In the data rows, zero lies at 4.5, halfway between 4 and 5.
Every row has a hidden score. How much higher is the second row's score than the first row's in each pair? 10 means about the same, 20 much higher and 0 much lower. The score is a weighted sum of the row's numbers plus the product of two more (or one squared), each taken from its middle value.
tensor([5, 3, 7, 4, 6, 2, 2, 2, 4, 3, 5, 2, 7, 2, 5, 4])
tensor([4, 6, 6, 5, 5, 7, 7, 5, 3, 6, 6, 4, 1, 6, 4, 8]) ~ 12
tensor([5, 4, 6, 3, 6, 2, 3, 3, 4, 5, 5, 3, 6, 2, 4, 3])
tensor([2, 5, 4, 5, 3, 7, 5, 6, 5, 6, 3, 4, 4, 4, 3, 3]) ~ 7
tensor([4, 3, 4, 5, 5, 4, 3, 5, 6, 4, 3, 5, 6, 5, 4, 3])
tensor([6, 4, 3, 3, 5, 4, 3, 3, 7, 4, 1, 4, 6, 4, 5, 2]) ~ 14
tensor([7, 2, 5, 6, 4, 2, 2, 2, 4, 4, 6, 1, 7, 7, 6, 5])
tensor([2, 5, 4, 5, 1, 6, 4, 3, 4, 4, 7, 7, 4, 2, 6, 6]) ~ 19
tensor([4, 3, 6, 2, 5, 4, 3, 4, 5, 3, 6, 2, 6, 0, 3, 3])
tensor([5, 3, 8, 4, 6, 2, 3, 4, 5, 3, 5, 2, 7, 2, 4, 3]) ~ 8
tensor([6, 2, 6, 3, 6, 3, 4, 4, 5, 4, 5, 2, 7, 2, 4, 3])
tensor([4, 6, 4, 5, 2, 4, 4, 2, 4, 6, 6, 5, 4, 4, 4, 4]) ~ 11
tensor([3, 6, 3, 4, 1, 5, 5, 3, 6, 7, 6, 6, 4, 3, 4, 5])
tensor([9, 2, 3, 4, 5, 2, 3, 4, 5, 3, 3, 3, 5, 4, 2, 4]) ~ 14
tensor([7, 3, 4, 4, 6, 2, 2, 3, 6, 4, 4, 2, 6, 5, 6, 4])
tensor([3, 5, 5, 7, 6, 6, 8, 4, 3, 5, 5, 3, 2, 7, 5, 8]) ~ 7
tensor([6, 5, 7, 4, 5, 4, 5, 5, 4, 4, 4, 4, 4, 7, 5, 4])
tensor([6, 2, 2, 0, 5, 5, 3, 4, 7, 3, 2, 5, 6, 2, 4, 3]) ~ 15
tensor([4, 5, 5, 6, 2, 5, 4, 6, 3, 5, 4, 3, 3, 6, 4, 5])
tensor([6, 3, 4, 3, 4, 4, 2, 4, 7, 4, 5, 4, 7, 5, 5, 6]) ~ 13
tensor([6, 5, 3, 5, 5, 4, 4, 6, 5, 2, 4, 5, 6, 4, 4, 3])
tensor([4, 4, 2, 1, 5, 5, 4, 3, 8, 4, 2, 6, 6, 3, 4, 3]) ~ 12
tensor([7, 2, 5, 5, 5, 2, 2, 3, 6, 3, 5, 3, 6, 5, 5, 3])
tensor([4, 6, 5, 5, 1, 6, 4, 2, 4, 7, 6, 6, 3, 4, 4, 5]) ~ 9
tensor([4, 2, 7, 3, 6, 2, 3, 4, 4, 3, 6, 2, 6, 2, 3, 3])
tensor([5, 4, 4, 3, 5, 4, 3, 3, 8, 6, 4, 4, 6, 3, 4, 5]) ~ 14
tensor([2, 7, 4, 3, 6, 4, 7, 4, 4, 4, 7, 7, 4, 3, 5, 6])
tensor([6, 6, 5, 9, 7, 6, 7, 5, 0, 4, 7, 3, 2, 8, 5, 9]) ~ 14
tensor([5, 2, 5, 4, 5, 4, 4, 3, 7, 5, 3, 2, 7, 4, 5, 5])
tensor([5, 5, 4, 5, 5, 3, 3, 6, 4, 3, 4, 5, 6, 4, 3, 5]) ~ 9
tensor([5, 4, 4, 5, 5, 4, 4, 6, 6, 3, 3, 6, 6, 5, 4, 3])
tensor([6, 5, 5, 8, 1, 3, 3, 2, 1, 5, 6, 5, 4, 5, 4, 5]) ~ 14
tensor([5, 4, 2, 0, 4, 5, 4, 5, 8, 3, 3, 5, 6, 3, 3, 3])
tensor([4, 3, 7, 3, 5, 4, 3, 3, 3, 3, 6, 3, 6, 2, 4, 4]) ~ 10
tensor([5, 7, 5, 5, 2, 4, 4, 3, 3, 6, 5, 5, 4, 4, 4, 4])
tensor([5, 4, 5, 4, 5, 3, 3, 2, 6, 4, 4, 2, 7, 5, 5, 5]) ~ 11
tensor([3, 5, 4, 5, 1, 6, 5, 3, 4, 5, 7, 7, 4, 3, 4, 5])
tensor([6, 3, 2, 2, 5, 2, 4, 4, 7, 4, 2, 3, 6, 5, 4, 2]) ~ 6
tensor([8, 2, 3, 3, 4, 1, 3, 4, 5, 3, 2, 3, 7, 6, 4, 4])
tensor([7, 4, 6, 5, 4, 5, 5, 6, 5, 3, 4, 4, 4, 6, 5, 4]) ~ 8
tensor([4, 6, 5, 3, 5, 6, 5, 6, 5, 3, 5, 7, 2, 6, 5, 4])
tensor([5, 4, 7, 4, 7, 2, 3, 3, 3, 4, 6, 2, 7, 1, 5, 3]) ~ 8
tensor([5, 4, 3, 7, 4, 5, 4, 4, 5, 4, 3, 6, 5, 6, 5, 3])
tensor([7, 4, 6, 5, 4, 5, 5, 6, 5, 4, 4, 5, 3, 6, 4, 2]) ~ 11
tensor([6, 4, 4, 8, 2, 3, 4, 2, 1, 5, 6, 4, 4, 5, 5, 5])
tensor([5, 5, 4, 5, 1, 5, 4, 2, 4, 6, 7, 6, 4, 4, 5, 6]) ~ 12
tensor([4, 3, 5, 3, 4, 4, 2, 2, 7, 4, 4, 3, 7, 4, 5, 5])
tensor([4, 6, 3, 6, 3, 6, 4, 4, 5, 4, 3, 6, 5, 5, 5, 4]) ~ 7
tensor([2, 5, 4, 5, 4, 5, 5, 6, 5, 7, 2, 4, 4, 5, 4, 3])
tensor([3, 6, 3, 6, 6, 4, 7, 5, 3, 4, 8, 7, 3, 3, 5, 6]) ~ 11
tensor([3, 5, 3, 6, 1, 5, 4, 4, 4, 5, 4, 7, 4, 5, 4, 4])
tensor([3, 4, 3, 6, 1, 7, 3, 4, 5, 5, 4, 8, 5, 5, 5, 3]) ~ 5
tensor([5, 5, 4, 8, 8, 2, 7, 5, 1, 3, 7, 5, 3, 5, 5, 7])
tensor([6, 2, 7, 7, 4, 4, 4, 5, 1, 2, 4, 3, 6, 6, 4, 4]) ~ 6
tensor([2, 6, 6, 7, 6, 7, 8, 6, 2, 6, 6, 5, 3, 6, 5, 8])
tensor([6, 3, 7, 4, 6, 5, 5, 6, 6, 3, 2, 5, 4, 5, 4, 3]) ~ 8
tensor([6, 4, 5, 4, 5, 2, 2, 3, 5, 4, 3, 1, 7, 5, 5, 5])
tensor([7, 3, 6, 6, 3, 4, 4, 7, 3, 3, 4, 4, 3, 7, 4, 5]) ~ 9
tensor([3, 6, 5, 5, 5, 6, 5, 5, 5, 5, 2, 4, 4, 4, 4, 3])
tensor([4, 5, 4, 4, 0, 6, 4, 4, 3, 7, 7, 5, 3, 4, 5, 5]) ~ 17
tensor([4, 6, 4, 5, 1, 6, 4, 2, 4, 6, 6, 6, 4, 3, 5, 5])
tensor([4, 6, 3, 6, 6, 3, 7, 5, 1, 6, 5, 5, 4, 4, 5, 6]) ~ 9
tensor([6, 4, 3, 2, 5, 3, 3, 4, 8, 4, 3, 5, 7, 4, 4, 3])
tensor([8, 2, 2, 4, 5, 2, 3, 4, 4, 3, 3, 3, 7, 5, 4, 4]) ~ 12
tensor([5, 3, 6, 4, 5, 4, 5, 6, 4, 3, 3, 5, 4, 7, 4, 3])
tensor([5, 5, 6, 4, 5, 4, 4, 6, 4, 4, 4, 4, 4, 6, 5, 4]) ~ 11
tensor([4, 4, 4, 2, 4, 5, 3, 3, 7, 4, 5, 4, 7, 3, 5, 5])
tensor([1, 7, 3, 4, 3, 6, 6, 5, 4, 7, 6, 6, 3, 2, 2, 6]) ~ 8
tensor([4, 5, 5, 6, 2, 5, 3, 7, 3, 6, 4, 2, 4, 5, 4, 3])
tensor([5, 4, 6, 5, 5, 5, 5, 5, 4, 3, 3, 4, 3, 7, 5, 3]) ~ 13
tensor([5, 3, 7, 4, 6, 2, 3, 4, 4, 3, 6, 3, 7, 1, 4, 4])
tensor([3, 4, 5, 4, 4, 6, 5, 5, 5, 3, 5, 5, 4, 4, 6, 4]) ~ 14
tensor([4, 6, 4, 6, 6, 5, 8, 6, 2, 6, 6, 5, 2, 7, 5, 7])
tensor([4, 4, 5, 6, 2, 4, 4, 4, 4, 6, 6, 6, 4, 4, 5, 5]) ~ 11
tensor([3, 6, 4, 5, 4, 5, 5, 6, 5, 6, 3, 4, 3, 5, 4, 3])
tensor([5, 5, 7, 4, 4, 5, 5, 6, 3, 4, 4, 4, 3, 6, 4, 3]) ~ 11
tensor([5, 3, 7, 4, 7, 3, 2, 3, 5, 3, 6, 3, 7, 1, 5, 4])
tensor([4, 5, 3, 7, 3, 5, 4, 5, 6, 4, 4, 6, 4, 4, 5, 4]) ~ 4
tensor([4, 6, 5, 4, 1, 6, 5, 1, 4, 6, 7, 7, 3, 3, 4, 5])
tensor([5, 4, 3, 5, 4, 4, 3, 7, 5, 3, 4, 6, 6, 4, 4, 4]) ~ 6
tensor([2, 5, 5, 4, 4, 6, 5, 6, 4, 6, 3, 4, 3, 5, 4, 3])
tensor([6, 3, 1, 2, 5, 2, 3, 5, 7, 4, 1, 4, 7, 5, 4, 2]) ~ 9
tensor([7, 2, 2, 3, 5, 3, 4, 4, 7, 5, 1, 3, 6, 4, 3, 3])
tensor([5, 5, 4, 5, 3, 4, 4, 2, 4, 6, 6, 6, 4, 5, 4, 3]) ~ 9
tensor([3, 6, 5, 3, 4, 8, 7, 7, 5, 5, 4, 6, 2, 7, 5, 7])
tensor([5, 3, 7, 3, 7, 3, 3, 4, 5, 4, 5, 2, 7, 1, 5, 3]) ~ 5
tensor([3, 4, 7, 2, 6, 5, 3, 4, 6, 3, 6, 3, 6, 1, 5, 4])
tensor([3, 4, 4, 2, 4, 5, 4, 3, 7, 4, 5, 5, 7, 3, 6, 5]) ~ 13
tensor([3, 6, 4, 4, 1, 5, 4, 2, 3, 6, 7, 7, 3, 3, 5, 5])
tensor([6, 3, 4, 3, 5, 2, 3, 4, 7, 4, 4, 2, 8, 6, 5, 5]) ~ 6
tensor([4, 4, 3, 6, 2, 5, 4, 5, 5, 4, 2, 6, 4, 5, 5, 3])
tensor([4, 7, 4, 6, 7, 3, 7, 5, 4, 5, 6, 5, 4, 3, 6, 7]) ~ 7
tensor([6, 2, 8, 4, 6, 1, 2, 4, 5, 4, 6, 1, 7, 2, 3, 3])
tensor([4, 6, 5, 6, 7, 7, 9, 6, 2, 6, 5, 4, 2, 7, 5, 8]) ~ 13
tensor([2, 7, 4, 6, 7, 3, 7, 6, 2, 4, 5, 6, 3, 4, 5, 6])
tensor([3, 7, 4, 5, 7, 4, 6, 5, 3, 5, 7, 6, 3, 3, 5, 7]) ~ 12
tensor([4, 6, 3, 5, 6, 4, 7, 5, 1, 6, 7, 7, 4, 3, 6, 6])
tensor([7, 4, 3, 2, 5, 3, 3, 4, 7, 4, 2, 3, 7, 4, 4, 4]) ~ 11
tensor([4, 5, 3, 6, 2, 5, 4, 5, 4, 5, 3, 7, 4, 5, 4, 3])
tensor([7, 2, 3, 3, 7, 3, 4, 4, 7, 4, 0, 5, 7, 4, 3, 2]) ~ 10
tensor([5, 3, 7, 3, 6, 5, 4, 6, 4, 4, 3, 4, 4, 8, 4, 3])
tensor([5, 3, 7, 3, 6, 2, 3, 4, 5, 3, 5, 2, 7, 1, 5, 4]) ~ 11
tensor([3, 6, 4, 5, 1, 5, 4, 2, 4, 7, 5, 5, 5, 4, 5, 5])
tensor([5, 6, 4, 8, 7, 2, 6, 5, 2, 4, 7, 5, 4, 5, 5, 8]) ~ 8
tensor([5, 7, 4, 7, 3, 5, 3, 3, 3, 6, 5, 5, 4, 5, 5, 4])
tensor([6, 4, 7, 5, 5, 4, 6, 6, 4, 4, 4, 4, 4, 6, 4, 3]) ~ 6
tensor([4, 5, 5, 8, 6, 5, 8, 6, 1, 5, 7, 2, 1, 8, 5, 8])
tensor([4, 4, 4, 5, 4, 8, 7, 6, 5, 4, 5, 5, 1, 7, 6, 7]) ~ 15
tensor([8, 2, 4, 6, 4, 2, 2, 3, 4, 4, 5, 1, 7, 6, 5, 6])
tensor([3, 7, 3, 5, 5, 5, 7, 5, 2, 5, 7, 7, 3, 3, 5, 7]) ~ 9
tensor([5, 5, 4, 7, 1, 4, 4, 3, 4, 6, 6, 5, 4, 6, 4, 3])
tensor([6, 3, 2, 2, 6, 3, 3, 4, 7, 4, 1, 4, 7, 5, 5, 2]) ~ 14
tensor([6, 3, 8, 3, 6, 3, 3, 3, 5, 3, 5, 3, 6, 2, 5, 3])
tensor([3, 7, 4, 3, 6, 5, 7, 4, 5, 5, 6, 9, 4, 2, 5, 6]) ~ 10
tensor([1, 7, 4, 3, 4, 7, 7, 6, 6, 8, 5, 7, 2, 3, 4, 5])
tensor([8, 2, 3, 4, 6, 2, 3, 5, 5, 4, 3, 3, 6, 5, 4, 4]) ~ 14
tensor([5, 3, 5, 3, 4, 5, 3, 3, 7, 4, 4, 3, 6, 3, 5, 6])
tensor([4, 4, 3, 5, 1, 7, 4, 5, 5, 4, 4, 7, 4, 4, 5, 3]) ~ 8
tensor([3, 5, 4, 4, 5, 9, 7, 7, 6, 6, 5, 6, 2, 8, 5, 6])
tensor([6, 2, 6, 7, 3, 4, 3, 5, 2, 2, 4, 4, 4, 5, 5, 2]) ~ 9
tensor([1, 7, 2, 4, 6, 5, 8, 4, 3, 5, 6, 7, 3, 3, 4, 6])
tensor([6, 4, 4, 8, 1, 3, 4, 3, 1, 5, 6, 3, 4, 6, 5, 6]) ~ 11
tensor([6, 4, 4, 3, 5, 3, 2, 3, 7, 4, 5, 2, 7, 4, 5, 5])
tensor([4, 3, 7, 2, 5, 4, 3, 3, 6, 3, 7, 5, 7, 1, 5, 2]) ~ 4
tensor([5, 5, 3, 6, 3, 4, 4, 4, 4, 4, 3, 5, 6, 5, 4, 3])
tensor([3, 3, 7, 2, 5, 4, 3, 3, 6, 3, 6, 3, 7, 0, 6, 3]) ~ 14
tensor([4, 3, 4, 2, 4, 4, 4, 4, 7, 4, 5, 4, 6, 3, 4, 5])
tensor([4, 5, 5, 6, 3, 4, 4, 2, 3, 6, 5, 5, 5, 6, 4, 5]) ~ 6
tensor([7, 5, 3, 9, 6, 6, 7, 6, 0, 6, 7, 3, 2, 7, 6, 8])
tensor([5, 4, 2, 1, 4, 4, 4, 4, 8, 4, 2, 4, 7, 3, 4, 2]) ~ 3
tensor([2, 7, 4, 5, 4, 6, 5, 6, 5, 6, 2, 4, 3, 5, 4, 3])
tensor([5, 5, 7, 4, 5, 5, 5, 6, 5, 4, 3, 5, 4, 6, 5, 3]) ~ 11
tensor([5, 4, 2, 0, 4, 4, 4, 4, 8, 4, 3, 6, 5, 3, 4, 3])
tensor([4, 6, 5, 5, 1, 6, 4, 2, 4, 6, 7, 7, 4, 4, 4, 4]) ~ 6
tensor([3, 4, 7, 3, 3, 7, 5, 6, 6, 4, 5, 6, 3, 5, 4, 4])
tensor([7, 3, 6, 5, 5, 5, 5, 6, 4, 3, 3, 4, 4, 7, 4, 3]) ~ 7
tensor([5, 5, 5, 4, 4, 5, 4, 5, 6, 3, 5, 4, 6, 4, 4, 4])
tensor([3, 7, 3, 3, 6, 5, 7, 5, 4, 4, 7, 8, 3, 2, 5, 6]) ~ 15
tensor([3, 6, 4, 7, 7, 6, 8, 5, 3, 6, 6, 4, 2, 6, 5, 9])
tensor([6, 3, 5, 5, 5, 5, 5, 5, 5, 3, 4, 4, 3, 6, 5, 4]) ~ 9
tensor([4, 3, 6, 4, 4, 5, 5, 4, 2, 4, 5, 4, 4, 4, 5, 4])
tensor([5, 3, 4, 3, 5, 4, 3, 3, 7, 4, 5, 4, 7, 4, 5, 5]) ~ 9
tensor([4, 5, 3, 6, 2, 5, 3, 3, 6, 5, 3, 6, 5, 6, 4, 3])
tensor([3, 6, 4, 6, 8, 2, 7, 6, 2, 5, 6, 5, 4, 4, 6, 6]) ~ 13
tensor([8, 3, 6, 4, 5, 3, 5, 6, 4, 4, 4, 4, 4, 7, 3, 4])
tensor([5, 4, 7, 4, 5, 5, 5, 6, 5, 3, 5, 5, 3, 6, 5, 3]) ~ 8
tensor([6, 5, 7, 3, 6, 4, 5, 6, 4, 4, 4, 4, 3, 6, 4, 3])
tensor([6, 4, 5, 4, 5, 4, 3, 5, 7, 5, 5, 4, 7, 4, 6, 5]) ~ 10
tensor([3, 6, 5, 7, 6, 6, 7, 6, 2, 6, 5, 5, 2, 7, 6, 9])
tensor([3, 6, 4, 5, 1, 5, 4, 2, 3, 6, 7, 6, 4, 3, 5, 5]) ~ 9
tensor([3, 6, 4, 5, 6, 7, 7, 6, 3, 5, 5, 3, 2, 6, 5, 9])
tensor([2, 7, 3, 4, 6, 5, 7, 6, 4, 4, 6, 7, 4, 2, 5, 6]) ~ 7
tensor([6, 3, 3, 4, 3, 4, 4, 5, 6, 3, 4, 6, 6, 5, 3, 4])
tensor([4, 5, 4, 6, 2, 6, 4, 4, 6, 4, 2, 6, 6, 4, 5, 4]) ~ 14
tensor([3, 6, 4, 5, 4, 7, 4, 6, 6, 6, 2, 4, 3, 3, 5, 4])
tensor([2, 4, 4, 5, 4, 4, 4, 7, 5, 5, 2, 3, 3, 6, 5, 3]) ~ 15
tensor([3, 6, 3, 7, 7, 7, 8, 5, 3, 5, 5, 4, 2, 7, 7, 7])
tensor([7, 4, 1, 3, 4, 3, 3, 3, 7, 4, 2, 4, 7, 4, 4, 2]) ~ 8
tensor([3, 2, 6, 4, 5, 3, 2, 4, 4, 2, 6, 4, 6, 3, 5, 1])
tensor([5, 3, 6, 3, 5, 3, 3, 3, 5, 3, 6, 3, 6, 1, 4, 4]) ~ 15
tensor([4, 4, 7, 3, 6, 3, 3, 4, 4, 3, 7, 2, 7, 2, 4, 4])
tensor([7, 2, 7, 7, 5, 5, 3, 5, 1, 2, 4, 3, 4, 5, 4, 4]) ~ 13
tensor([6, 2, 2, 3, 4, 2, 3, 5, 7, 4, 1, 4, 6, 5, 3, 1])
tensor([7, 2, 2, 4, 5, 2, 2, 5, 5, 4, 3, 2, 7, 4, 3, 3]) ~ 14
tensor([3, 5, 3, 4, 2, 6, 4, 4, 5, 4, 4, 8, 4, 4, 6, 3])
tensor([6, 4, 6, 4, 4, 3, 5, 6, 4, 3, 4, 4, 4, 6, 4, 3]) ~ 6
tensor([7, 4, 5, 4, 5, 4, 5, 6, 3, 3, 3, 5, 4, 6, 5, 3])
tensor([4, 4, 4, 6, 3, 6, 4, 3, 5, 5, 3, 7, 4, 5, 4, 3]) ~ 6
tensor([4, 4, 6, 4, 4, 6, 5, 5, 3, 4, 4, 5, 4, 4, 5, 4])
tensor([1, 6, 5, 3, 3, 8, 6, 6, 6, 8, 4, 6, 2, 2, 4, 5]) ~ 12
tensor([4, 5, 5, 6, 4, 5, 4, 6, 3, 5, 4, 3, 3, 5, 4, 4])
tensor([3, 7, 3, 3, 2, 7, 7, 5, 4, 6, 6, 5, 3, 2, 3, 6]) ~ 16
tensor([5, 4, 6, 2, 3, 7, 5, 6, 4, 4, 5, 6, 3, 5, 4, 4])
tensor([6, 2, 9, 4, 6, 2, 3, 4, 4, 2, 5, 1, 7, 2, 4, 3]) ~ 6
tensor([4, 5, 3, 5, 4, 4, 3, 6, 6, 2, 3, 5, 6, 5, 4, 3])
tensor([5, 5, 4, 6, 3, 4, 3, 3, 3, 6, 5, 6, 3, 5, 5, 4]) ~ 14
tensor([6, 4, 3, 1, 5, 3, 4, 4, 8, 5, 3, 4, 6, 4, 4, 2])
tensor([5, 7, 4, 6, 7, 3, 6, 6, 2, 4, 6, 5, 3, 4, 6, 7]) ~ 16
tensor([5, 4, 4, 2, 4, 5, 3, 4, 8, 4, 5, 5, 6, 3, 4, 6])
tensor([2, 8, 3, 3, 6, 4, 7, 4, 3, 5, 7, 8, 4, 2, 4, 6]) ~ 7
tensor([3, 4, 3, 5, 2, 6, 4, 4, 5, 5, 5, 9, 5, 5, 4, 3])
tensor([3, 5, 3, 6, 2, 7, 4, 3, 3, 3, 5, 8, 5, 4, 5, 3]) ~ 11
tensor([5, 3, 6, 2, 3, 7, 6, 6, 5, 4, 4, 6, 3, 5, 4, 4])
tensor([5, 8, 5, 7, 6, 2, 7, 4, 0, 3, 7, 5, 4, 5, 6, 6]) ~ 8
tensor([3, 5, 4, 3, 4, 8, 7, 5, 6, 6, 4, 5, 2, 7, 5, 7])
tensor([7, 2, 3, 2, 6, 2, 3, 5, 6, 4, 1, 5, 7, 5, 4, 2]) ~ 4
tensor([4, 4, 6, 5, 4, 6, 4, 4, 3, 4, 5, 6, 4, 5, 4, 4])
tensor([6, 3, 3, 1, 6, 3, 3, 4, 7, 3, 0, 4, 7, 5, 4, 1]) ~ 10
tensor([5, 3, 6, 4, 5, 5, 5, 7, 4, 4, 3, 4, 3, 7, 5, 3])
tensor([7, 4, 2, 1, 5, 3, 4, 5, 7, 4, 2, 3, 6, 4, 4, 3]) ~ 13
tensor([4, 6, 4, 6, 8, 7, 8, 6, 2, 6, 5, 5, 2, 8, 5, 8])
tensor([3, 4, 5, 4, 5, 9, 7, 6, 6, 6, 5, 5, 3, 8, 6, 7]) ~ 9
tensor([5, 5, 2, 5, 2, 6, 4, 4, 6, 6, 4, 7, 5, 4, 4, 3])
tensor([8, 2, 4, 6, 5, 1, 3, 4, 4, 4, 6, 0, 7, 6, 5, 6]) ~ 15
tensor([5, 4, 5, 4, 4, 3, 3, 4, 7, 4, 4, 2, 6, 4, 5, 4])
tensor([4, 6, 5, 6, 7, 6, 7, 5, 2, 6, 5, 3, 2, 7, 6, 9]) ~ 15
tensor([5, 4, 4, 4, 6, 4, 2, 4, 6, 4, 5, 3, 6, 4, 6, 4])
tensor([4, 5, 4, 3, 4, 9, 7, 6, 5, 5, 5, 6, 2, 7, 5, 7]) ~ 9
tensor([6, 3, 3, 1, 5, 3, 4, 3, 8, 5, 2, 4, 6, 3, 4, 2])
tensor([6, 6, 5, 6, 3, 4, 4, 3, 4, 6, 6, 5, 4, 5, 4, 5]) ~ 11
tensor([3, 8, 4, 4, 6, 4, 7, 5, 2, 4, 7, 8, 3, 3, 5, 7])
tensor([4, 8, 4, 5, 7, 3, 8, 5, 3, 5, 7, 6, 3, 4, 5, 6]) ~ 6
tensor([4, 7, 5, 6, 3, 4, 4, 2, 4, 6, 6, 6, 4, 5, 5, 5])
tensor([3, 5, 4, 5, 5, 6, 5, 6, 4, 6, 3, 5, 4, 4, 4, 2]) ~ 4
tensor([4, 3, 7, 4, 6, 3, 3, 3, 4, 2, 6, 2, 6, 2, 5, 3])
tensor([6, 3, 3, 0, 4, 5, 3, 5, 8, 4, 3, 6, 5, 4, 3, 3]) ~ 15
tensor([4, 4, 4, 2, 4, 4, 4, 4, 7, 4, 6, 4, 7, 3, 5, 5])
tensor([1, 5, 5, 5, 6, 8, 9, 5, 3, 5, 7, 6, 1, 6, 5, 8]) ~ 14
tensor([6, 4, 5, 4, 6, 2, 3, 2, 6, 4, 4, 2, 7, 5, 5, 5])
tensor([4, 6, 4, 7, 7, 7, 8, 7, 2, 6, 6, 5, 2, 7, 4, 8]) ~ 9
tensor([5, 4, 7, 2, 4, 6, 6, 5, 4, 5, 4, 6, 3, 6, 5, 3])
tensor([5, 3, 5, 4, 6, 4, 5, 6, 4, 4, 3, 5, 4, 7, 4, 4]) ~ 8
tensor([4, 5, 3, 6, 6, 2, 6, 5, 3, 5, 6, 5, 4, 4, 5, 7])
tensor([2, 8, 3, 3, 7, 4, 7, 5, 3, 4, 7, 7, 3, 3, 5, 6]) ~ 11
tensor([6, 4, 5, 9, 6, 6, 7, 6, 1, 5, 7, 3, 2, 7, 5, 9])
tensor([7, 1, 4, 6, 5, 2, 2, 3, 4, 4, 5, 0, 7, 6, 5, 5]) ~ 8
tensor([4, 7, 4, 6, 8, 3, 7, 5, 2, 4, 5, 6, 4, 4, 6, 8])
tensor([1, 6, 4, 4, 4, 6, 7, 6, 4, 7, 7, 5, 2, 3, 3, 6]) ~ 7
tensor([5, 6, 4, 6, 6, 3, 7, 6, 2, 5, 7, 6, 3, 4, 5, 5])
tensor([4, 3, 5, 2, 3, 6, 6, 5, 5, 3, 4, 6, 3, 5, 4, 4]) ~ 18
tensor([7, 2, 3, 4, 6, 2, 3, 5, 7, 3, 1, 2, 6, 5, 3, 3])
tensor([8, 2, 6, 7, 6, 4, 4, 6, 2, 4, 4, 3, 3, 7, 4, 5]) ~ 17
tensor([5, 5, 4, 7, 4, 4, 4, 6, 3, 5, 3, 3, 3, 6, 4, 5])
tensor([5, 8, 4, 6, 8, 3, 6, 5, 3, 5, 5, 4, 4, 4, 5, 6]) ~ 15
tensor([5, 5, 3, 6, 3, 5, 4, 4, 5, 5, 3, 5, 5, 7, 5, 2])
tensor([7, 2, 6, 7, 4, 4, 3, 5, 1, 2, 5, 3, 5, 5, 3, 3]) ~ 13
tensor([4, 3, 8, 1, 5, 4, 3, 4, 5, 3, 7, 3, 7, 0, 4, 3])
tensor([4, 5, 4, 5, 1, 5, 4, 2, 4, 5, 7, 6, 4, 4, 4, 5]) ~ 12
tensor([4, 3, 7, 5, 4, 6, 5, 6, 4, 3, 4, 6, 3, 5, 5, 2])
tensor([3, 7, 4, 6, 6, 8, 8, 5, 2, 7, 5, 5, 2, 6, 5, 8]) ~ 13
tensor([5, 4, 5, 5, 2, 3, 3, 2, 2, 6, 5, 5, 4, 5, 4, 4])
tensor([6, 4, 6, 4, 5, 5, 5, 6, 3, 4, 3, 4, 4, 6, 4, 3]) ~ 8
tensor([6, 3, 3, 1, 6, 3, 4, 5, 7, 4, 2, 3, 7, 5, 4, 2])
tensor([4, 7, 5, 6, 2, 5, 4, 2, 4, 6, 5, 4, 4, 4, 5, 5]) ~ 12
tensor([5, 3, 7, 4, 6, 2, 2, 3, 4, 3, 5, 1, 7, 3, 3, 4])
tensor([3, 7, 4, 3, 4, 6, 7, 6, 6, 7, 4, 6, 2, 1, 4, 5]) ~ 12
tensor([3, 7, 5, 4, 5, 6, 6, 5, 4, 8, 4, 5, 2, 3, 4, 5])
tensor([2, 7, 4, 4, 5, 4, 7, 5, 4, 7, 5, 5, 3, 3, 3, 6]) ~ 12
tensor([2, 6, 4, 5, 6, 9, 8, 5, 3, 6, 6, 6, 2, 6, 5, 9])
tensor([4, 5, 5, 7, 4, 5, 4, 5, 4, 5, 3, 3, 4, 6, 5, 4]) ~ 4
tensor([6, 1, 7, 7, 4, 5, 3, 5, 1, 2, 6, 3, 4, 5, 4, 2])
tensor([3, 5, 3, 6, 2, 6, 4, 4, 5, 3, 4, 6, 5, 5, 3, 5]) ~ 13
tensor([5, 4, 8, 4, 5, 5, 5, 6, 5, 4, 3, 4, 3, 6, 5, 4])
tensor([6, 3, 5, 4, 5, 2, 2, 4, 7, 5, 4, 2, 7, 5, 6, 5]) ~ 11
tensor([4, 6, 3, 6, 8, 3, 7, 5, 2, 4, 6, 5, 4, 4, 5, 7])
tensor([7, 3, 5, 7, 6, 2, 2, 2, 5, 1, 5, 1, 5, 6, 7, 6]) ~ 16
tensor([3, 4, 3, 5, 5, 8, 7, 6, 4, 5, 5, 5, 3, 8, 6, 6])
tensor([2, 5, 4, 5, 5, 5, 4, 6, 5, 7, 2, 5, 3, 5, 3, 2]) ~ 2
tensor([4, 6, 4, 6, 6, 7, 8, 6, 2, 7, 5, 3, 3, 7, 4, 9])
tensor([5, 3, 6, 3, 6, 3, 3, 4, 5, 3, 5, 2, 7, 2, 5, 4]) ~ 10
tensor([4, 6, 4, 6, 8, 1, 7, 6, 2, 4, 6, 5, 3, 4, 5, 6])
tensor([8, 2, 2, 3, 5, 2, 3, 4, 4, 2, 2, 3, 7, 5, 3, 4]) ~ 13
tensor([5, 4, 4, 3, 4, 4, 3, 3, 7, 4, 6, 4, 7, 4, 5, 5])
tensor([3, 5, 5, 4, 6, 8, 7, 4, 5, 5, 4, 6, 2, 8, 5, 6]) ~ 10
